Each path below is one point turned by a fixed rotation once a step. After each direction that follows a path, write how fast that rotation turns it, in degrees per step (0 if it stays still).
Each turn is a multiple of 5 degrees from 10 to 175, or 0.
Each row of a path follows its step; steps can be skipped.

step 0: [ -7   5  -6   8  -8   3  -1   0   2   1   2   3  12  10  -7   9  -1 -11
 -13 -14   2  -7   6  11  -2   0  13  10   1   5   1  26  -3  -3  -5   6
 -10  10  12  -1  -8   3]
step 1: [ 10   0   7   8   8   2  10 -14  -8  -6  12  -7   4  -6  21  -2  -1  -7
   2  -4   2  -5  -7   8  -4  -6  12   6   8   9   6   0  18   9  12  -2
   4  11  -3  -5  -5  -7]
step 3: [-14  -9  -7  10 -12   7  -6   9   8  15  -7  -5  -1   3  -7   6  -9  11
   0  -7  18   9   5  -8   8  -6   2  -4  -8   0  -4  -2  -2 -17   0  -1
   2 -10  -9  14   5  -6]
step 4: [-15   5   5  -6  -3  11  16 -12 -12  -6   5  -8  13  12   0 -10 -11   6
  -3  -2 -14   0  -5  -3   3 -14 -12  -5   6  -3   1  -1  -7 -10  -4   6
   0   0   3   6  12  -7]
step 5: [ -4  22   6 -19   4 -12 -10 -10  -1   2   6  -2   3   7   4   1  10   7
  -3   9  -9 -11   0  -4  -8   6   5   2   2 -10  -9  -3   9   5  -6   8
 -16   9   3 -10   5   9]
step 8: [ 17   2   1  -5  -7   8   5  -2   5  17  -3  -3   3   4   3  15  -5  -3
   2   5  12  -6 -11  -7   5   0  -8 -12   8   9   2  -1   7   6   5  14
 -10  17   1  11  -5  -9]
step 9: [  0   0  -4  -4  13  -6  10   0   1   2  -1  17  10  -2  -3   5  -8  18
  13  -3   1  11   9   7  -6   0  -1  -8  -3   9 -11 -11  15 -16  10   5
   0   3 -13  -2   4  -6]
step 11: [  0  -1   2   1 -11  -6 -13  -7   4  -5   3  -8   5  16  -7   8   1  -2
 -10 -22  -7 -15  -5  -3   8 -11  -1   3   3   1  11   5  -2  -1 -20   1
 -10  -7   5   4  -4  11]
step 12: [ -5   6   4   2  18  -4   7  -2  -5   3   0  -4  -3  14  16   4   6 -11
 -15  -3  -6  -6   3  -6 -16  -7  14   0   0  12   5   9   4  -4   1  -8
  -2   9 -14  -4  -2  -8]
Directions:
[ 4  5  3 -6  2  5  5  3  1 -3  0 -5  0  6  6  3 -3 -2 -3 -2 -1  0 -4  3
  5 -4 -2 -1  0 -1  2  1  4  3 -1  4 -2  2 -3 -5 -1 -2]
100
[ 1  6 -3  1 -4  0  4 -4  2 -2  2  2  7  3 -6 -1 -1  1 -2  8  0  4  0  7
 -2  1  3 -1 -2 -2 -3  0  2 -2  3  0 -2  5  5 -1  1 -3]
80
[ 6 -2 -2  2  3  3 -2 -1  3 -2  5 -3 -7  1 -1  2 -2  1  1  2  0  4  2 -4
 -8 -7  1 -1 -5  1  2  3  1  1  1  3  3  3  4  1  1  2]
65
[ 2  0 -1 -2  0 -1  2  3  4  4 -3 -1  5  0  4  5 -5 -1  6  3  2  0  3  2
 -3 -3 -3  2  3 -6  2 -2 -3  1  1 -7  2  3 -2  6  4  3]
65
[ 0 -2 -4 -9 -3 -1  0  1  1 -1  5 -1  1 -3  0 -1 -1  7  3 -1 -3 -2  4 -3
  2 -4 -3  5  4 -1 -4  5 -1 -5 -2 -1 -3  0  3 -5  0 -3]
65
[ 1  0  1 -3  2  0  1 -1 -3  0 -2  1 -3  5  0  0  3  5  7  5 -1  2 -1  0
  0  3  3  6  4  3  2  0  5 -1  8  1  0 -1 -3 -2  0  7]
95

step 0: [  8   4  14  -8 -10 -17  -9 -10 -26 -12  -1  -5   2  -4  -5 -11   4  -6
 -20   9  -6 -12 -20  11   2   9  10   2   1  -6   4  17  -3  10 -14  13
   4  -7  12  -9  20  -9]
step 1: [ 11  -8  -2  17 -17   1  -6 -11   4 -20  -1  -5  13   2   2 -16  12 -15
 -14   7  -9 -11 -11  30  10   7  12  -2 -14   2   2   5   5 -13   7  -9
  11   4   5   7   9   4]
step 2: [  4 -14 -10  -2  -6   3   7 -15   0  -8  -5   1  -5   2  -6  -1 -18  10
 -29   9  -5 -19  -4  12   5   5   7  -2  13   7  -3  16   5 -16  20  -1
   1  21   5 -10  17  -8]
step 4: [ -9  13 -17  11  -5 -10  13 -10 -13 -13  -3  -9   1  -2  -7 -12  14  12
 -12  -9 -11  -9 -18  13   0   7   7  13 -14  12 -11   3  -7  -1   2   7
  -5  20  18 -12  -2  14]
step 5: [ -1   7   2  17   3   4   4  -1   1  -1   2 -18  12  -3   5 -21   4  27
 -25   0 -11  -3  -5  10   1  10  -9   2  -9   0  25  13   0  -9   3  -4
   1   2   1 -24   9 -10]
step 8: [  9  -1  -7  14   5  -8  -9   4 -17  -1 -11   3   5   6  -4   2   1  -4
 -13   7 -10 -13   3  25  -8  16   1  13  -1  -5  -1  13   5  -6  13   6
 -16  -1   5 -16  34   5]
step 10: [  1  -2  -1  22 -19 -20   2 -15  -5   6   1  -2 -14   0  -2 -13 -22  10
  -9  -6  -3 -24  -5  12  17  11   6  -8 -12   2  -1   8  10  -7   5  13
 -10  14   7  -8  -4   5]
step 11: [  6  14 -13  -1  -1  -2 -15  -7  -5  -4  11 -24   7   2  -4 -10 -10   3
 -15  -9   4 -16   2  29 -17   1   6 -11  -8   1  12   5 -16 -14  13   7
 -10   6   6 -16  -6   2]
step 12: [ 14   6 -34   5 -12  -1   4 -10   0 -15   7  -2  -3 -11 -11  -9   6  19
  -3   1 -17  -5  -1  17   8   1   0  -3   2   4  -2  -2  -8  -1  -6   4
  -7 -11   0 -33   8   4]
Directions:
[-2  5  1 -1  5  0 -3  0 -4 -1  1 -1 -1 -2 -5  4  4  0  0  0 -3  4 -1 -1
  3  4  1  6  4 -2 -8 -4  0  1  1 -2 -5 -2  1 -5  3  4]
80
[ 2 -1 -2 -1  6  1  5 -4  1  3  5  0  1  9  1  3 -7  0 -1  1 -2  1 -2 -1
  0  3  2  1 -3  1 -1  3  4  1  0 -4 -3  0  5  2 -2  6]
55
[ 1  2 -7 -2 -2  5 -2  0  0 -4 -1  4 -1  2 -1 -3  5 -5  3  2 -1  0 -4  0
  1 -7  1 -2 -5  3 -1 -6 -2 -1  0 -5  2  1  1 -1 -3  7]
135
[ 1 -2 -3 -3  0  1 -3 -1 -2 -1  4 -3 -3  3  7 -1  0  2  3  4 -5  3 -5  2
  1  3 -4  1 -1 -6  0 -2 -4  0 -1  1  5 -7  4  1  1 -5]
55
